One turn sends every row of this set to another row. A few are shown first. Where does it send the rows asked after them?
Kisev: [  5   5   8 -12   6   5  16 -15  -7  10  -6   4  -1  -1  -5  -9  -7   2
   2   4  -7   0 -10   0 -14 -23  -4  -5  -2  -2]
Tidi: [  4   5   9  -9  -2  -2  21 -12  -7  20  -2   8   6  -1   0 -14 -11   3
   4   4  -5   7  -7  -3 -16 -15   7  -9   0   3]
leb: [  4  -6  -4   2  -7   3  -2   1 -17   8   1  17  12   2  -4  -1  -5   9
 -12   6   2  -8  10 -19 -27  -3  -2  -8  -9  -5]
Demup: [  9  -6  17 -13   7   5  17 -16  -9   7   0  -1   1   2  -7  -6   1   5
   2  -1 -11   7  -4  -7 -14 -26  -3 -11  -1   3]
nav: [  1 -10  -7   5  -1   9   1   1 -13   9   6   8  10  -5  -6   1   3   1
 -19   9  -4  -4   4 -22 -21  -7  -3  -9 -17  -6]
kiz: [  9  -1  17  -9  -5   4  25 -14  -5   7  -3   3   0   9  -4  -6   0   5
  11  10  -7   7   6 -10 -19 -20  -4  -2  -4   2]
vuso: [ -2  -1  12  -6   1   8  20 -20  -7   8  -3   0   2   0  -3  -8  -1   1
  12   6  -8  -1  -3  -9 -18 -24   9  -1  -1   6]
Melaz: [  6  -5  16  -7  -5   5  20 -15  -1   4  -1   6   5   6   1 -10  -4   0
  13  11  -8   5  -1 -15 -17 -25   8  -4  -7   0]
vus: [ -3  -9 -11   4  -5   6  -2   1 -12   3   2   5   5   1 -14  -2  -2   6
 -12  11   1  -3   7 -21 -15  -5  -8 -12 -11  -6]
mikep: [ -2  -5   9  -8   4   5  16 -19   0  15   0  -3   6   0  -3 -12  -2   9
   6   7  -5  14  -6 -16 -21 -22   9  -8  -2   5]
Forop: [  8  -9  16 -17   4   6  24 -11  -9  10  -1   3   2   1  -8 -12  -3   1
   7   1 -10   2   1  -9 -18 -27   8  -5  -2   4]
Nisuv: [  7  -6  -7   1  -5  10  -3  -2  -7   5  -2   8   1  -8 -13   3   2  -1
  -7   1  -2  -6  16 -17 -15  -5  -5  -6  -9  -8]
Fof: [ -3  -9  -8  -5  10   3  -2  -3 -17   6   1   5   5   0 -10  -3   2  -1
 -10  12  -6  -3   0 -24 -20  -3  -4  -9 -17  -7]
puver: [  3  -1  12  -9   5   8  20 -19  -2  15  -2  -4   2   1  -9  -6  -1  12
   1   3  -5  13   1 -12 -23 -24  -2  -6   3   5]
fota: [ -2 -10  -3  -1   1   2   6   1 -17  15   2   9  15   4  -9  -7  -6  -1
 -15  13  -5   2   6 -24 -23  -1   6 -18 -14  -5]
zaka: [  0   1  14  -6  -1  10  24 -19  -9  11  -5   0   2   2  -6  -5  -3   2
   7   5  -8   0   2  -7 -19 -25   5  -2   3   6]
zole: [  8   9  10 -11   1   1  21 -12  -8  17  -5   7   0  -2  -3  -9  -8   4
   3   0  -5   5  -3  -1 -18 -17  -5  -5   3   3]
sok: [  2   1   7 -10   3   1  16 -15  -7  12  -4   6   5   0  -1 -14 -10   1
   4   8  -7   2 -15  -3 -13 -21   7  -9  -5  -1]
zil: [  7  -6  -4   3 -12   8   4   2  -9  13  -1  10   8  -5 -13   1  -3   1
 -12   3   0  -1  21 -16 -17  -2   1 -13  -7  -6]
Vimud: [  3 -14  -7   0 -13   6   4   4 -15  15   5  11  10  -1  -4  -2  -8  -3
 -11  10   3   0   9 -20 -22  -3   5 -11 -14  -5]
Dobo: [  7  -4   0   0  -2   8   7   3 -15  19   1  14  10  -3  -9  -1  -7  -2
 -14  -3  -3   1  15 -27 -27  -2   0 -14  -4  -2]
Neno: [  0  -5 -11   4  -6   6  -2   2 -10   6   3   8   1  -5 -11  -2  -1   5
  -8   5   3  -3  11 -24 -17  -3 -11  -8  -6  -3]
buna: [  5  -6  -4   2  -5   5  -4   0 -16   5   1  17   9   0  -5   1  -4   8
 -11   4   2 -10  10 -20 -26  -5  -5  -6  -8  -6]
Zeto: [  7  -7  15 -18   3   2  26 -10 -12  12  -1   2   2   4  -9 -12  -2   5
   7   4  -9   5   4  -7 -17 -22   4  -5  -4   5]
Numu: [  3  -7  -6   4  -1   9   3   2 -14  10   5   7   6  -5  -7   3   5   2
 -18   6  -3  -4   8 -22 -22  -6  -9  -6 -14  -4]
golef: [  0 -16 -10  -2  -5   8  -2   0 -15   6   4   7   5   0  -8   1  -4  -3
 -11  14   0  -5   3 -18 -18  -8  -1  -7 -19  -9]
Ribo: [ 10  -2  17 -12   2  -1  21 -14 -10  15   1   1   2   2  -4  -8   1   8
   4  -1  -9  12   2  -7 -16 -17  -3 -11   1   8]
delu: [  8  -8  -7  -1 -12   8   5   5 -14  15   4  12   3  -5  -6   4  -5  -2
  -9   1   4  -1  15 -19 -24  -2  -6  -6  -9  -3]
tak: [ -1   1  13  -6  -3   6  27 -18 -11  14  -4  -1   4   4  -6  -7  -3   5
   8   9  -7   3   3  -5 -19 -19   6  -4   2   8]
Kagu: [  6  -7  13 -18   3  -1  24 -11 -11  12   1   2   1   2  -5 -14   0   4
  12   6  -8   6   2  -9 -17 -18   7  -2  -4   7]
Gik: [  7  -4  17  -8  -3   8  22 -15  -2   2  -3   3   2   9  -5  -6  -2   2
   9  11  -8   3   1 -11 -17 -27   0  -4  -6  -2]
gato: [  0  -5  10  -9   7  10  15 -20   0  11  -2  -4   3   0  -8  -9  -1   9
   2   4  -6  10  -5 -14 -21 -28   4  -6  -1   3]
govos: [  7  -1  15  -7  -8   1  23 -13  -3   9   0   5   3   6   2 -10  -1   3
  15  10  -5   9   4 -14 -18 -17   4  -2  -5   4]
gepuz: [  5  -9  15 -11   6   2  15 -16  -7   8   2   1   5   0  -1 -11  -1   3
   5   2 -11   8  -9 -11 -13 -24   8 -13  -5   3]
Pup: [  6  -3  -4  -3   8   8  -1  -1 -14   9  -1  10   0  -7  -9   2   3  -2
  -9  -3  -5  -4   9 -27 -24  -4 -10  -5  -7  -4]
pum: [  7  -8  13 -17   4   2  21 -12  -8  10   1   3   1  -1  -3 -15  -1   1
  12   2  -9   4   0 -12 -16 -23  10  -3  -4   5]
boset: [  1  -1  10  -8   1   4  20 -18  -2  19   0  -3   5   1  -5 -11  -2  12
   4   6  -4  16   1 -13 -23 -18   4  -8   1   8]
dag: [ -2 -10  -9   7  -9   7   0   2 -11   7   3   9  10   0 -12  -5  -8   4
 -13   9   2  -2   8 -23 -16  -7  -1 -16  -9  -6]
tisa: [  3  -5  -6   5  -5   7   5   3 -14  15   7  10   9  -7  -4   2   3   3
 -17   5  -2  -1  11 -23 -24  -2  -5  -7 -13  -2]
nila: [  2  -8  -5   1  -5   2  -3   1 -17   6   2  16  11   3  -3  -2  -4   9
 -11   9   1  -8   7 -19 -25  -2  -1  -7 -12  -6]
lut: [  5  -5  15 -11   1  -3  19 -14  -8  15   3   3   6   0   2 -13  -1   5
   8   2  -9  14  -4 -11 -15 -16   8 -13  -2   8]
konok: [  1  -8  -7   6  -5   7   3   3 -13  13   7  10  12  -6  -3  -1   2   0
 -17   8  -2  -1   6 -24 -22  -4   1 -10 -16  -3]
Zepe: [  6 -11  -9  -3  -4  10  -1   1 -15   7   2   7  -2  -4  -9   5   0  -1
  -9   5   1  -6   8 -18 -21  -7 -11  -2 -13  -7]
sabu: [  1  -6  -9   7 -11   7   0   3  -9  10   3  12   7  -5  -9  -4  -6   3
  -9   2   4  -1  12 -26 -18  -4  -3 -12  -5  -3]
goda: [  0 -11  -8   2 -11   3   2   0 -10  11   1   7  11  -1 -11  -4  -3   2
  -9  14  -1   1  14 -15 -14   1   6 -14 -15  -7]
gogez: [  2  -7  -6   1  -4   4  -6   0 -16   4   2  16   9   1  -4   0  -3   8
 -10   7   1 -11   6 -20 -24  -4  -3  -5 -11  -6]
Doguz: [  0 -11 -10   1  -3   5  -5  -3  -8   3   0   6   4  -5 -11  -2   3   0
  -6  13  -3  -4   9 -17 -11  -3   2  -7 -17  -9]
fodoz: [ -4   0  11  -6  -1   4  23 -19  -9  12  -2   0   3   2  -2  -9  -1   3
  12  10  -7   3  -1  -8 -18 -18  10  -1  -1   8]

zil moves to goda
Demup moves to Ribo
And these:
nila moves to gogez
delu moves to Vimud
Kagu moves to pum
puver moves to boset
fota moves to Fof
Gik moves to kiz
konok moves to nav
zaka moves to tak
Neno moves to sabu
Tidi moves to sok

